Each named move below is a turn or a mirror, shown by a few rows before and after it. Which moves, in which order, take the first row of each later pair to the second? The first pair is answered.
j_506 (before -> after):
[ 10   0   8   5   5  -7  22  28  13 -10 -10   2   7  -5  -9 -10  15 -12
   7 -24   2 -15  -5  13  17   4  -9  -1   9   1  -5 -22  -1  10  -2 -16
   6] -> [  2   4  21   3   2  -1  10  27   0  -9 -16  -1  -5  -3 -11 -23  10  -7
   0 -16   3  -8  -7  18  23   5 -13   2   6 -10  -7 -21 -10   1  -9  -8
   9]
[-17   9   5  -2  14  16 -19 -13 -29  -9   6  22  -3  12 -25  -3  -1  -9
 -24  25  -2   7   5   2 -19   3   7  26  12 -10 -10  -1  21  -1   3   8
   8] -> [ -6   3 -15   1  17   8  -1 -11 -11 -13  15  26  15  10 -21  14   5 -14
 -14  14  -4  -4   7  -6 -28   0  12  23  16   7  -6  -2  34  11  13  -4
   4]
[-11   0  -8  -6   8   4 -15   4   1   7   1   1   1   4   7  -6  -2 -11
   2   6   2  -8  25   9   4   5  -2  12   4   5   6 -12   2  -4  -6 -14
   5] -> [-10   0 -10  -6   8   4 -14   4   2   7   2   1   3   4   7  -5  -1 -11
   3   5   2 -10  25   9   3   6  -2  11   4   6   7 -12   2  -2  -4 -15
   5]
[-21   7  11   3 -10 -14 -16 -13  -8  -3 -11  -3 -13   2  -3  17 -21   3
   4   1 -15   4  10  19  26  -2  14 -11  -4 -46 -13  -7  21  -8   0   7
 -15] -> [ -9   0 -11   7  -5 -25   5 -13  12  -6  -2   1   5  -1   0  36 -14  -3
  16 -10 -16  -8  12  10  16  -4  20 -15   1 -26  -8  -8  36   5  12  -6
 -20]
j_963 (before -> after):
[ -7  -1  13   3  -5 -18 -15 -22  -9  -8 -11 -10 -19  -2   5  -9 -11  15
   7   4   7  -4  16  24   7  -6  -2   7  11 -25  -5   7 -12 -13 -11   4
  12] -> [  5 -16   8   2  -1 -20 -11 -26   0  -6  -4   0 -13  -9  10  -6   5  21
   6  -3   7  -5  -9  26  -2  -1  -6   9  19 -17  -4   3 -20   6 -13   2
  11]
[-6  5  6  1 -6 -2 -5  2 -9 -3 -4 -4 -3 -2  0 -8 -2  0 -2  2 -1  3  8  2
  7 -3  0  1 -3 -7  0  5 -2 -9 -6  7  3] -> [  0  -4   4  -2  -4  -1  -9  -4  -6   0   0   1  -1  -7   2  -7   6   5
  -4   2  -1   3  -8   5   1   1   0   3   2  -4   0   4  -8   1 -11   8
   3]
[ -7   3 -14 -15   4  12 -20 -15  -3  14  11   3   3   6  -6   7  -5  -3
  -2  25  -9   9   1 -10 -23  -3  20   2   0  12   8   3  20   1  -7  -5
 -10] -> [  4  -4 -21  -9   5   5  -3  -8  11   9  12  13  11   1  -2   9   9  -5
   2   9  -7   3 -14 -10 -27  -1  14   2   7  20  11  -6  15  19  -2 -14
 -12]
[  2   9  12   3   0   0   3  14   7  -4  -9   8  -3  -5  -4  -4   6  -3
   1  -4   3   3  -7  -6  -4  -1 -19  -1   2   8  -4 -13  -3   8  -2  -2
   6] -> [ -5  16  15   3  -1   2   0  14   1  -3 -11   2  -6  -2  -7  -6  -3  -5
   0   1   3   5   6  -7   1  -4 -16  -1  -2   4  -4  -9   1  -3  -2   0
   6]
j_102 (before -> after):
[ 14   7   1  28   4 -11   6  13   8  -3 -22 -18   1   4 -19   7   7  -1
  -1   1  10  11  18 -11  14 -20  -2 -13   5  -2  -4   0   0  -8  -4 -15
 -12] -> [ 15   3  -1  29   3 -13   5   9   9  -2 -21 -20   1   2 -19  11   9   1
  -2   0   8  10  15 -10  16 -19  -1 -13   5  -3  -6   2   0  -8  -4 -13
 -14]
[ -6   6  14   1  -2  -3  22   1  -1 -12  -8   2  -7 -14  -3 -17  17  -5
 -12 -10   1  15 -19 -16   9   6  -1 -23   2 -11   0  -8  -4  -5  -8   6
  -2] -> [ -2 -10   5   1  -1 -10  21 -16   7 -10   2  -3  -4 -19  -4   4  18   1
 -11 -12  -4   9 -21 -15  11  11   8 -23   5  -9  -3   1   3  -4  -5  10
  -7]
[ -2   2   9  10  -4  -4  10  15  -1  -4 -11   1 -11   2  -6 -13  12   0
  -3 -10   8  -5  -5   7  19   3 -13   1   4  -9  -6   0 -12   0   2  -6
   3] -> [  4 -16  -5  10  -3 -10   8  -5   8  -1   1  -7  -5  -3  -7  13  14   7
  -1 -11   2 -13  -5   8  19   7  -1   0   6  -5  -9  10  -2   2   5  -3
  -2]
[  6 -13 -18 -10   2 -11   2 -18   9   5  17 -11  11  -1   7  26  -7   8
   9   4  -2  -5  17  -3   0 -11  17 -12  -4   3  -2  18  21   6   0  -3
 -10] -> [ -3  18  -7 -14   4   2   6   9  -3   4   4   1  15  10  11  -7 -13  -7
  10  11   7   8  27 -11 -14 -23   4 -13  -9  10   8   4  19   6  -3 -13
   0]
Then:
Each pair is two moves apart.
[ -2   4  -6  11  -7  -3   2   9  10   0  -6 -15 -23  17 -25  11 -10   3
  13 -11  -4  -8  13  -6  14 -10 -18  -5   9  -9   6  -4   2 -25   9   3
   2] -> [  1   3 -14   9  -6  -5   5   6  15   1  -1 -15 -16  17 -23  20 -10   1
  16 -10  -5 -11  16 -10   8 -10 -14  -6  10  -1   8  -2   8 -22  12   0
   1] -> j_506 then j_102
[ -6  -8 -17   9 -16 -23  19   1  18  10   0  13   8  -3  21  10  13 -12
   5 -11   3  -3 -13 -27  -7   8   1   1  19  -5  -6 -14   8  11   5 -15
 -11] -> [-26  17  -6   5 -19 -14   9   8  -1  10 -11   3   0   8  16  -5 -11 -19
   3   6   6   5  21 -31  -2  -1   3  -1   6 -13  -5 -10  17 -15   4 -13
  -7] -> j_102 then j_963
[ 27 -22 -14 -10  11  14  -8  -5  15  10  12  16  20   0   5   7  22  12
  -2   0   4   0 -31   3 -25   0   3  -1   9  15  12 -16 -16  31  -7   6
 -13] -> [ 20  -7   4  -7   8  18  -5  15   5   6  -1  21  10   3   4 -19  21   7
  -7  -2   9   7 -34   5 -20  -1 -11   0   7   4  14 -27 -31  28 -11   5
  -8] -> j_102 then j_102
[ -1   6   4   0  -9  10 -15  12 -17  10   6   0   1  11  11 -15 -11 -11
  -9  15   8   9   3  -2 -19  -4   7   1  -8   4  -6   1  -9 -14 -17   3
   7] -> [  5 -19   1   6 -14   0 -18  -6  -9   9  12 -10  -9   2   6   6  -5   1
 -11   7   1   0  -9   7  -2   7  14   2  -5  -8 -15  10 -13 -15 -15  13
   0] -> j_102 then j_102
[-12   0   3  -6 -11  -4  12  -1   8   3   5 -13  11 -13   4  11   7   5
   4 -18  -8 -37 -21   3  39   4  -5  21  21   9  10 -21  -8 -11  -6  -2
   5] -> [-19   6  -4  -9 -10  -2   8  -7   5   5   8 -21  16  -7   2  20  -7   1
   7  -9 -10 -36   3  -3  37   0   5  19  15  14  11 -12   9 -23  -2  -1
   5] -> j_963 then j_102
[ -3   0   6   8  -6 -11  -4 -12  -5   3  -5 -15 -14  -3  -8  10 -12   9
  -3   6  -3  -6   7  10  16   5   2   0  -3 -17  -9   6   2 -14  -2   9
 -10] -> [ -4  18  -3  -2   2  -2  -2  -4  -8   7  -3  -6   6   6   0   4 -20  -2
   2  18   1   1  25  -4  -9  -7   5  -2  -5   6   0   2  17 -10  -1  -2
  -4] -> j_102 then j_102
[-8  4  0  2 11  7 -3 -2 -7  1  1 -2  0  4 -1 -7 -2 -2  0 -1  1  1 12  0
 -4 10 -5 -3 -5 -1 -1 -6  1 -2 -3  0  3] -> [-7  1 -5 -1 13  7 -4 -6 -5  1  5 -2  4  4 -1 -3 -1 -2  2 -1  0  0 12 -1
 -6 10 -3 -3 -3  3 -1 -5  4  1 -3 -1  3] -> j_506 then j_963
[ -4   3  -9  -6   6  -4   8   7   5   6  -1  -1  16   6   5  12  -8  -9
   7   0  -1 -12  29 -14  -8  -6  11  -3  -1  11   4  -3  19  -1   6  -9
  -4] -> [-12   1   0 -15   6   5 -16  -8  -9  15   0  -4   6   6   6   7 -13   1
  -3  17  -1  -2  25  -9  -8  -4  13   1  -3   4   0   5  13  -7  -5   3
  -1] -> j_963 then j_506
[  0   3  -1   1   6   2   7  12   3  -7  -2   2  -1   4   6  -6   1  -4
   9 -12   2  -5  -1   2   1   4  -6  -9   1  -1   5 -11  -1   2   3  -9
  -7] -> [ -7   0   5   0   2   3  -4   1  -4  -5  -2  -8 -12   4   1  -1  -7   1
   5  -5   0  -4   5   6  10   7  -1  -9  -2 -12  -1  -1  -1 -11   1   1
  -8] -> j_963 then j_102
[  1   6  16   7  -8  -5   7  17  -8 -10 -10   0 -10  -1  -6 -13  -3  -1
  -4  -3   2  -2  -3   5  14   4  -6   4  -3 -15   1  -8 -12  -2   1   0
   1] -> [ 12  -2  -3  10  -5 -13  21  14   8 -12  -1   2   4  -3  -3   7   3  -5
   5 -13   0 -12  -2  -1   7   4   0   2   1   0   3  -7   0   7   9  -7
  -4] -> j_506 then j_102
[-17  11   8  17  -8  -5   8  14  -8  -9  -9 -10 -18   5  -8  -9  -9  -8
  -2  -4   0  -9  16   5  27   1  -3   0 -13 -18  -8   1  -7 -27   3   5
  -2] -> [ -8 -17  -9  -3   2   4 -26 -28  -8  11  15  -9  -8  -2   0  16  -4  13
  -9  17  -6  -3  -2   7   5   8  14   3  -4  -1 -11  19  -1 -13  -9  16
  -3] -> j_963 then j_102
[ 10  -6   4  -2  -5 -12   4  11  -4  -7   2   2   5  -7   7 -10   9   5
  -8   0   4   1 -11  11  -1   1 -12  -1   9   5   1   2  -6   0  -1   7
   0] -> [ 12  -9  -4  -6  -1 -12   4   4  -1  -4   8   2  13  -6   9   0   8   5
  -6   4   2   1  -5   7  -9   0  -6  -2  10  14   2   7   3   2   1   5
  -1] -> j_102 then j_102
